In the rows, zero is written as 128.
One turn moves every row onto another: examples first, then more rows asked:
nopap: [135 146 143 125 112 120 131 133 130 142 129 100  95]
Koni: [ 80 136 139 134 119 117 134 124  87 112 151 147 142]
rigi: [128 129 118 145 119 136 124 147 144 160 157 113 127]
vas: [154 139 142 126 124 135 148 157 110 139 152 111 117]
milud: [160 130 144 107 122 135 126 140 129 141 120 118 114]
ruki: [128 113 119 120  85 112 104 110 127 108 122 132 112]
zulog: [149 134 149 107 118 132 132 151 133 141 124 112 111]
megof: [119 129 124 112 117 155 121 123  72 119 140 162 140]
rovi: [101 117 106 135 119 151 105 119 114 138 151 157 153]
pil: [126 114 117 150  98  87 122 125 104 110 151 133 137]
linu: [ 99 115 125 118  82 112 111 119 125 100 128 134 115]
bepok: [ 98 132 132 137 125 117 127 112  80 113 149 155 149]
zit: [ 89 129 134 110 111 137 120 137  79 121 131 161 146]
Seti: [136 140 147 106 114 149 142 155 123 133 139 111 103]
Sud: [161 139 133 130 120 120 122 116 121 143 127 112 106]
tulom: [ 98 121 109 149 122 138 118 133 110 143 165 148 157]
mimar: [ 85 133 137 117 112 130 128 146  77 124 138 155 147]
larog: [ 80 122 114 126 111 155 109 128 124 136 148 150 142]
Supa: [101 127 130 116 117 134 119 132  72 123 133 164 152]
Vusa: [ 77 126 117 140 113 143 122 143 119 140 161 142 146]
zupan: [ 91 140 136 121 112 142 142 155  76 123 155 143 135]
mav: [167 131 143 117 126 127 131 144 124 144 128 117 120]
busad: [104 121 130 125  80 102 121 135 131 110 133 116 106]
Dotat: [173 132 133 119 128 144 133 135 107 137 142 125 120]
nofe: [147 113 113 143  97  94 112 114 112 115 139 131 127]
mal: [ 98 130 132 124 118 126 127 142  70 126 141 159 154]
busa: [133 122 114 126 115 154 107 126 149 154 138 124 121]
Vato: [145 123 111 142 123 141 113 130 139 159 149 123 132]
Zafom: [155 133 139  99 117 159 127 134 120 131 128 125 107]
lib: [156 134 147 117 123 124 137 154 127 144 132 110 116]
vudog: [123 121 123 148  92  86 129 139 117 117 149 115 122]
seka: [130 109 114 130  94 106 105 104 112 103 131 144 130]
lav: [ 93 129 132 124 120 129 118 103  86 108 137 160 142]
ligum: [ 96 121 129 138  86  93 129 140 118 107 147 122 122]
Folok: [116 128 121 129 111 148 118 144 153 155 145 114 117]
soz: [ 75 133 139 121 114 129 125 115  93 107 138 151 134]
tok: [118 134 126 130 122 139 135 140  65 126 157 153 147]
Pafu: [151 144 138 137 120 111 133 130 121 146 136 102 105]
sedab: [ 92 135 135 102 107 159 127 138  83 117 137 152 128]
Gopin: [145 141 138 118 113 128 120 118 130 140 119 109  96]

mav goes to mimar
lav goes to Pafu
Where do these go?
Dotat goes to zupan
nofe goes to ligum
larog goes to Vato

